(in the rows, 128 means zero)
The rows of R fall into several groups, and each row is roughly a mix of its group's hidden directions.
R:
[[122 168 159 165 123 103 152 103 138 102  96]
 [ 80 108 174 160 130 113 112 151 150 111 129]
 [ 83  82 154 153 128 114 122 153 155 122 153]
 [ 84 135 138 136 154  96 127 100 142  93  88]
 [160 134 131 126 112  68 138 168 129 117 159]
 [156 144  96 159 110 129 117 131 191 115 135]
 [131 116 142 107 153  83 171 109 119  93 153]
 [153 138  97 152  82 106  90 137 158 127 145]
 [151 145 108 128 188  98 149 119 151  98 126]
 [147 172 110 174 108 137 140 121 100  90 122]
 [122 119 134 176 118 158 126 116  89 100  88]
 [142 122 112 159  68 115 159 140 122 149 157]
 [120 145 150 161 121 177 147 104 112 107  87]
 [148  96  75 153  97 152 143 105 147 134 125]
 [ 80 137 161  94 142 131 147 170 109 146 123]
 [ 86 151 106  74 136 122 119  96 117 147 110]
 [139 115 121 118 162 145  95 129 186 161 112]
 [109 127 133  77 126 116 132 132 187  97 118]
 [137 118 117 191 140 171 136 124  99 111 143]
 [180 152 134 126 109 144 150  94  96 130  95]
 [144 118 126 140 152  65 107 129 150 138  88]
 [ 73 121 146 124  92 126 148 151  96 110 154]
 [113 102  93 107 126 171 134 100 153 118  87]
 [151  69 113 156 119 137 120 168 126 155 120]
 [118 130 127 130 174 103 100 155 122 150  75]
 [112 100 192 149 121  95 109 128 132 119 106]
 [101 174  96  85 142 124 113 108 149 130 152]
 [142 146 166  99  97 186 124 133 143 144 124]
 [107 153  97 123 144  75 107 134 139 101 164]
 [180 149 127 110  98  96 107 150 139 158 147]
 [ 81 115 153 123 171 160 133 158 138 143 104]
 [ 99 133 116 136 163 125 132 185 131  86 110]
 [ 80 163 117 122 159 163 100 152 135 134 147]
 [140 162 150 136  77 130 115 176 122 150 114]
 [174  79  98 163 140 119 109 112 130 123 121]
 [ 90 155 125  95 102 130 173 130 161 103 131]
 [151 175  99 144  99 127 115 100 122  89 107]
 [122 128 141 158 109 123 163 135 191 108 105]
 [139 138 145  93  87 171 123 150 146 160 149]
 [130 141 154 145 102  76 152  98  92 112 126]
 [136 126 175  95 140 109 174 138 157 143 152]
 [114 151  84 149  83 103 115 125 125  95 152]
 [141 117 155 135 145 123 167 139 195 132 132]
 [175 120  72 155 152 136 118 136 127 104 141]
 [ 96 115 144  67 165 116 137 112 115 107 122]
 [168 105  88 170 114 105 127 128 101 140 105]
 [113 100 147 169 141 107 124 173 161 118 100]
 [ 78 140 134 113 163  91 131 100  97 121 111]
 [144 104 139  96 139  86 120 131 171 155 161]
 [154 108 109 104 155 109  65 124 105 133 134]
 [109 128 128 125 188 146 143 158 143 172 127]
 [124 139 103 172  78 144 129 125 163 101 142]
 [125 131 168 121 130 150  97  91 107  83 102]
 [104  88 103 131 157 146 154  84 118 124  98]
 [163 137  78 105  98 130 169 127 112 136 109]
 [127 143 115 182  97 139  91 118 152 107  99]
 [127 109  88  96 140  90 118 143 144 140 176]
 [122 125 142 130 115 122 162 136 199 109 105]
 [129  81 135 122 134 134 148  82 163 161 149]
 [141  89 140  91  94 149 119 142 167 132 161]
 [153 136 165 129  64 120 113 152 147 140 141]
 [149 133 147 111  77 148 127 150  87 165 132]
 [110 162 149 103 153 121 164 125 182 123 140]
 [ 91 153 166 115 124 104 106 152 173 142 119]
 [ 99 129  98 151  97 101 127 152 172 110 154]
 [141 116 104 164 133 117 152 122  66 148 149]
 [ 95 102 136  96 123 162 150 147  84 154 142]
 [137 114 111 143 152 130  66 160 147 154 146]
 [142  89 154 143 118 146 176 104  92 109 138]
 [117  83 161 124 144 146 158 106 174 142 135]
 [140 155 161 122 147  82 127 163 171 133 116]
 [119 184 134 155  94 136 148 125 105  93 114]
 [111 143 113  86 162 141  85 152 165 131 133]
 [152 133 104 169  90  99 103 112 138  92 142]
 [104 122 130 124 172 109 176 138 164 101 145]
 [140 103 129  84 126 103 168 103 107 123 169]
 [115 132 148 181 122  83 141  93 132 118 101]
 [101 155 156 155  94 129 153 151 171 105 129]
 [160 154 125 120 127 124 118 132 160 173 180]
 [116 127 171 123 148 170  74 125 135 112 115]
 [101 121 121  84 136 169 173 153 110 127 139]
 [119 109  82 162 131 128 146 133 174  97 150]
 [121 142 140 171 135 175  81 148 125 147 139]
 [174 108 149 114  70 140  99 126 132 137 136]
 [ 87 153 191 117 122  98 133 131 131 111 123]
 [109 138 137 179  83 113 124 144 136  85 124]
 [121 194 133 134 103 150 143 119 103  94 128]
 [103  84 150 120 129  94 185 125 122 127 135]
 [124 153 152 168 190 102 139 118 116 126 123]
 [108 131  93  83 123 106  84 137 124 113 163]
 [135 117 172 128 142 112 105  74 122 144 165]
 [143 188 152 157 116 111 112 135 160 130 102]
 [131  91 137  93 173 148 158 133 108 161 127]
 [126 145 119 100 142 104 139 140 111  69 169]
 [148 125 136 135  89 156 165  79 123 135 159]
 [144  78 103 146 150 143 139 154 121  94 163]
 [141 137 132 170 166 163  93 150 140 160 117]
 [105 129 136 143 200 117 144 113 100 117 116]
 [157 133 146 148 119 161 148 133  78 169 109]
 [149  91 133  75 109  85 136 109 132 109 124]
 [164 130  79  94 103 105 136 134 120 103 158]
 [114 134 148 119  94 154 160 185 125 157 135]
 [131  90 153 128 143 131 148  84 165 164 146]
 [124 161 101  94 137 112 110 155  92 141 171]
 [134 163 124 151 119 105 119 126  58 115 116]
 [108 103 115  85 169 157 125 163 110 151 131]
 [ 98 147 127 174 149 159  89 155 151 132 137]
 [127  99 152 118 168  85  86 118 114 153 135]
 [102 108  92 113 139 160 140  90 134 121  80]
 [145 129 129 101  62 142 111 135 165 145 136]
 [120  92 158 122 128 109  98 109  91 146 173]
 [155 143 125  92  84 149 161 141 135 167 141]
 [132 170 174 150 145  86 116 128 158 135 137]
 [177 127  83 107 129 117 159 108 101 148 113]
 [191 133 146 105 123 155 135 117 126 159  98]
 [103 156 154  94 130  72 119 137 101 111 122]
 [ 79 138 155 141 161 153 110 166 145 116 111]
 [139 128  86 128 116 102 131 117 113 162 186]
 [130 100 141  87 168 153 148 133 109 172 123]
 [ 87 147 101 125 170 118  97 145 163 105 130]
 [111  94 120 106 124  89 109 172 148 151  99]
 [106 158 131 168  78 121 126 157 130  93 126]
 [132 119  98 140 165 157 125  73 158 117 115]
 [124 155  70 148 120  96 127 127  86 126 142]
 [170 154 114 140 126 126  74  96 121 127 157]
 [132 148  99 179 160 117 142  90 151 129 106]
 [128 180 126  92  98 147  99 126 161 119 143]
 [108  93 119 168 100  91 112 144 150 109 156]
 [167 166 120 111  90 138 129  93 119 100 101]
 [158  78 159 133  94 119  85 124 131 122 135]
 [125 139 173  99 147 164 114 160 144 107  95]
 [142  93  96 114 166 120 105 129  76 142 122]
 [113 143 153 168  94 134  96 127 167  99 148]
 [103  96  81 111 132 150 132 102 155  99 100]
 [130 141 124 189  93 132 173 126 110 138 133]
 [133 142  99 122 177  98 103 166 122 108 101]
 [107 119 151 101  68 100 125 105 114 155 129]
 [135 151 116 118 179  84 118 146 144  98 102]
 [120 127  97 172 176 121 151  99 106 120 108]
 [147 122 130 132  78 154 113  82 160 146 147]
 [131 122 146 114 192 159 144  98 155 133 141]
 [185 156  90 156 132 115 130 158 131 117 116]
 [140 143 163 128  97 154 117 134 176 123  84]
 [ 90 134 153  65 110 106 113 122 112 142 136]
 [154 124 151 162 165 104 133  77 153 123 126]
 [147 109 120 124 109 185 144 104 145 161  95]
 [129 128 139 156 165  98 123 165 117  80 154]
 [120 159  91 143  84 153 114 169 147 142 131]
 [139 115 122 167  56 106 129 123 117 130 126]
 [ 87 135 108 102 129 117  85 144 162  96 149]
 [ 97 127 124 101  93 167 120 160  89 145 144]
 [107 116 121 163 156  90 124 101 103  83 114]]

Each list below has two rows that fit no group; the rest each fit one group, if only roughly. Name those rows in the order they come.
    Z387: [113  87 120 126 125 131 155 151  72 160 110]
    Z727: [102 113 161 163 120 137 172 118  83 134 140]
    Z214: [161 111  87 122 146 101 141 139 177 130 156]
    Z323: [116 122 168 117 117 155  93  87 104 150  96]
    Z859: [127 165 128 110 107 137 180 133 132  79 144]
    Z5: [142 182 162 122 122 129 101 172 145 115 115]
    Z258: [118 127 140 152  84 159 159 137 102 158 164]
    Z540: [155  91 125 157 131 165 119  92  85 125 140]
    Z413: [133 149 136  75 171 133 130  95 109 113 102]
    Z597: [109 119 177 122  81 129 127 117 127 122  79]
    Z701: [ 93 103  94 122 135 102 130 114 159 102 173]
    Z668: [ 71 121 140  80 121 149 136 129  99 106 119]
    Z358: [140 155 129  99 106 130 124 116 105 194 149]
    Z122: [111 137 110  82  93 144 150 162 142  94 148]
    Z757: [100 134 152 149 108 149 144 192 109 128 109]
 | Z540 Z668
    Z675: [148  73 131 126 134 126  96  73 116 133 128]
    Z864: [153  95 128 162 112  80 116 106 135  92 112]
    Z73: [116 113  83 145 120  86 157 133 127  83 146]
    Z518: [118 132 166 158 126  84 103 111  81 131 115]
    Z88: [144 165 101 105  90 138 119 149 113  91 162]
    Z211: [153 153 139 120 155 118 104 168 148 128 180]
    Z725: [ 89 108 111  82 132 125 117 100 173 110 122]
    Z224: [145 168 137 179 168 115 139 109 141 147 110]
    Z13: [134 176  98 124 106 171 108 138  91 118 135]
    Z435: [ 86 149 155 142 120 153 100 150 134  91 161]
    Z952: [119 168  99  75 156 139 136 147 151 148 131]
    Z792: [134 107 142 151  99 172 125  84 133 150 165]
    Z800: [104 117 120 159 172  99 120  83 144 101 140]
 | Z73 Z800
    Z569: [151 126 156 145  92 114 114  87 111 109  83]
    Z977: [112 181 121 120 111 171 113 147 151 146  98]
    Z791: [182 117 125 143 138 104 104 101 133 104  86]
    Z761: [ 86 148 125 150 169 123 154 153  91 117 106]
    Z713: [ 95 110 157  71 125 106 120 131  91 130 144]
    Z997: [159  93 118 144  89 154 124 146 173 109 140]
    Z116: [151  95 136 117 141 123  80  99 161 160 149]
    Z927: [144  70 144 165 117 130 140 153 123  94 147]
    Z696: [139 171 109  83 135 141 136 125  91 108 163]
    Z514: [108 113 144 154  83 112 126 105 120 110  74]
    Z56: [118 173 113 149 116 134 182 126 161 114 105]
    Z605: [120 116 118 112 122  83  80 144  78 125 131]
    Z417: [ 95 121 162 156 121 143 171 117  84 131 147]
 | Z569 Z761
    Z937: [164  87 134 169 151 147 121 132  86 114 123]
    Z599: [ 96  98 157 101 114  92 144 141  98 161 114]
    Z19: [145  87 124 116 117 133  88 111 166 156 163]
    Z277: [ 94 119  79  84 139 151 125 109 123 110 101]
    Z81: [146 150 113 125 122 127  76 108 152  80 104]
    Z228: [129 149  87 142 101 103  99 116  81 114 153]
    Z861: [136 178 102 116 108 186 124 138 123 110 133]
    Z148: [109  90 151 148 123 110  66 132 134 106 140]
    Z286: [114 147 171 137  95  73 116 109 113 145 136]
    Z250: [146 117 138 137 153 132 167 151 144 191 121]
    Z981: [131 102 118 118 149 136 131 169 123 188 159]
    Z141: [117 181 157 107 112 101 130 113 106  92 149]
    Z246: [106 142 169 111  92 139 123 100 179 144 126]
    Z849: [114 132 165 113 114 129 124 198 126 104 139]
 | Z937 Z849
    Z242: [113 152 101 179 110 119 125 122  78 121 153]
    Z961: [ 98 143  83  84 110  92 131 129 123 114 155]
    Z466: [157 127 114  88 148  92  92 111 147 159 148]
    Z293: [100 106 158 172 122 122 149 163 163 115 109]
    Z43: [126 146 161  85 175 159 123 153 107 137 128]
    Z843: [129 103 129  84  90 160  84 127 111 146 133]
    Z297: [101 116 149 139 130 134 170 183  94 115 122]
    Z127: [128  75 106 119 122  82 138 158 134 103 150]
    Z695: [ 94 113 106  85 162 141 101 117 133  97 155]
    Z309: [126  99 169 139 153  85 121 157 102 133  98]
    Z659: [129 149 111 147  79 164 163 122 119  91 141]
    Z576: [129 140  75 130 137 167 164 169 118 125 132]
    Z183: [ 86 119 109 119 106 162  78 125 121 163 129]
    Z906: [104 127 111 101  82 163 113  93 117 148 156]
 | Z843 Z695
    Z255: [110 144 138 161 126 148 165 125  70 150 144]
    Z637: [152 120 169  91 133 141 164  97  95 132 108]
    Z932: [148 136 105 152  89 129 168 129 156 130  81]
    Z270: [ 90 127  69 120 155 148 112 116 155 126 147]
    Z481: [159 101 131 140 118 102 174 107 125 171 153]
    Z699: [164 126 117 135 126 122  86  65 138 125 109]
    Z619: [141 124 126 149 167 105 167 169 165 111 121]
    Z596: [114 157 140  85  84 114 105 144 149 151 101]
    Z212: [153 119 117 178 119 149 128 157 143  82 103]
    Z489: [164 142 129  61 113 144 143 129 150 150 118]
    Z378: [ 99  90 109 130 150 100 126 133 130  73 153]
    Z132: [123  97 159 120 126 145 178 117 135 155  84]
    Z33: [115  75 163 124 148 112 147 108 119 171 131]
    Z195: [100 137 143 107 163 190 151 142 141 133 137]
 | Z481 Z132
    Z400: [ 92 140  98 106 162 156 126 117  98 117  87]
    Z473: [131 121 117 100 111 102 147 130 126  84 186]
    Z580: [138 105 163 153 104  86 123  83 117 150 143]
    Z50: [117 129 136 133  85  90  98 136  73 136 139]
    Z315: [152 162  96 156 129 159 107 101 104 160 148]
    Z61: [100 134 132 109  71 128 107 158 120 161 154]
    Z516: [143  68  97 136 113 108 153 121 138  91 132]
    Z398: [164 148 119 133 132 188 128 172 111 131 125]
    Z22: [120 203 104 109 118 133 109 138 128 139 110]
    Z75: [163 158 101 134 130 122 184 117 121 154 100]
 | Z315 Z516
    Z858: [118 149 104 162  79 131 119 104 112 140 171]
    Z839: [ 84 149 103 129 170 129 123 115  80 121 143]
    Z341: [111 120 103 133  77 104  92 115 136 117 171]
    Z467: [119 144 158 115 118 126 144 100  85  88  87]
    Z652: [120 141 107 148 105 113 134 198 150 112 140]
    Z98: [121  82 172 145 126 104 161  96 133 129 152]
    Z925: [110 185 148  96 116 122  90 144 104 115 131]
    Z679: [162 139 113 152 136 129 171 155 176 108 140]
    Z818: [126 146 135  87 129 165 114 117 183 142 102]
    Z694: [116 135 104 149 155 187 125 117 131 132  82]
    Z740: [140  81 147 145  77 104 128 131 160 112 141]
    Z595: [165 133 141 162 116 137  97  95  86 108 108]
    Z890: [183  88 105 151 133 132 133 145  90 137 124]
 | Z858 Z467
    Z806: [104 145 160 146 119 146 126 192 113 123 152]
    Z959: [ 93 125 148 146  92  95 161 154 100 104 117]
    Z775: [135 150 109  83 191 135 117 126 124 137 106]
    Z627: [124  98 119 145 137  72 155 102 108  98 109]
    Z346: [130 184 105  97 120 157 105 151 124 123  96]
    Z898: [136 189 116  91 152 145 107 136 140 156 136]
    Z383: [137 181 126 109 105 159 108 155 125 131  86]
    Z810: [149 103 113 119 116 148 183 158 122 138 170]
    Z735: [111  65 139 125 124 118 139 145  91  98 149]
    Z807: [178 138  87 125 128 118 117 155 156 167 138]
    Z709: [167 169 145 182 135 117 125 139 155 137 137]
    Z325: [149 106 112 145 164 154  77 101 153 127 115]
    Z972: [103 142 117 118 133 152  56 140 135 115 149]
    Z68: [119 130 139 160 139  61 137 120 103 133 159]
 | Z806 Z325
    Z784: [112 178  93  81 156 130 149 124 125 118 118]
    Z717: [170 180 124 151 100 141 116 143 153 154 130]
    Z44: [109 110 156 123 127 149 120 116  71 170 150]
    Z455: [132 108 132 152 153 121 152  81 108  76 136]
    Z142: [131 156 144 145 131 118 180 108  84  99 110]
    Z171: [111 133 150 155  92 105  68 119 152 122 118]
    Z931: [158 126 167 126  80 169 133 133 137 156 109]
    Z164: [125 158  97 120 143 150 163 176  89 124 131]
    Z340: [169 100  94 101 127 104 142 122 161 152  99]
    Z470: [181 122 132 148 135 115 115 101 144 115  74]
    Z113: [148 131 119 110  87 187 130 107 147 122  98]
    Z146: [151  93 118 176 135 135 150 170 104 146 146]
    Z445: [128 115 145 137 155 119  89 108  69 147 150]
    Z283: [136 114  99 128 141 157 188 140 110  95 148]
 | Z113 Z146
    Z611: [109  89 155 141  78 143 158 115 119 138 158]
    Z749: [138 120 102 111 161 130 132  62 144 120 155]
    Z449: [166 106 120 136 122  77 137  87 137 155 109]
    Z946: [128 120  88 106 183 146 122 135 150 122 167]
    Z60: [126  91 126  91 136 109 135 127 145 101 187]
    Z736: [159 126 120  95 100 103 116 157 142 116 181]
    Z272: [112 118 135 164 111 121  88 106  83  92 142]
    Z117: [131 184 118 119 165 167 136 126 117 147  98]
    Z94: [149 182 117 126 123 139 136 112 111 183 108]
    Z828: [124  90 168 145 121 126 155 124 143 164 172]
    Z593: [132 125 123 120 157  92 101 125  67 147 104]
    Z443: [ 75 113 126 141 139 136 123 172 173 139 115]
    Z446: [181 140 123 111 148 117  94  83 148 146 123]
    Z537: [145 107 134 129 110 131 184 132  92 172 142]
 | Z736 Z828
    Z162: [114 150 136 165 137 136 124 128  74 142  81]
    Z376: [175 101 101 151 139  85 131 148 117 100 142]
    Z510: [131 143 161 181 129 123 172 149 101 134 111]
    Z889: [ 87 108 116 137  76 130 119 161 102 105 112]
    Z172: [125 132 128 134 119 149 124 140  53 117 162]
    Z813: [162 127 163 123  94 118 167 138  90 115 156]
    Z305: [128 107 125  89 108  94 138 140 132  91 178]
    Z617: [129 120 100 105 103 149 144 162 189 121 128]
    Z819: [138  68 146 142 113 110 142 130 147 121 176]
    Z37: [143 160 102 121 153 138 117 169  76 123 149]
    Z973: [ 88 160 159 106  93 126 123 130 110 162  97]
    Z437: [ 83 121 173 121 104 162 130 118 101 101 140]
    Z886: [ 92 146 149 109 124 158 119 108  70 110 140]
    Z591: [150 126 156 109 140 129 182 100 121 120  82]
    Z16: [ 93  95 105  66 117 145 119 121 115 110 128]
 | Z510 Z889
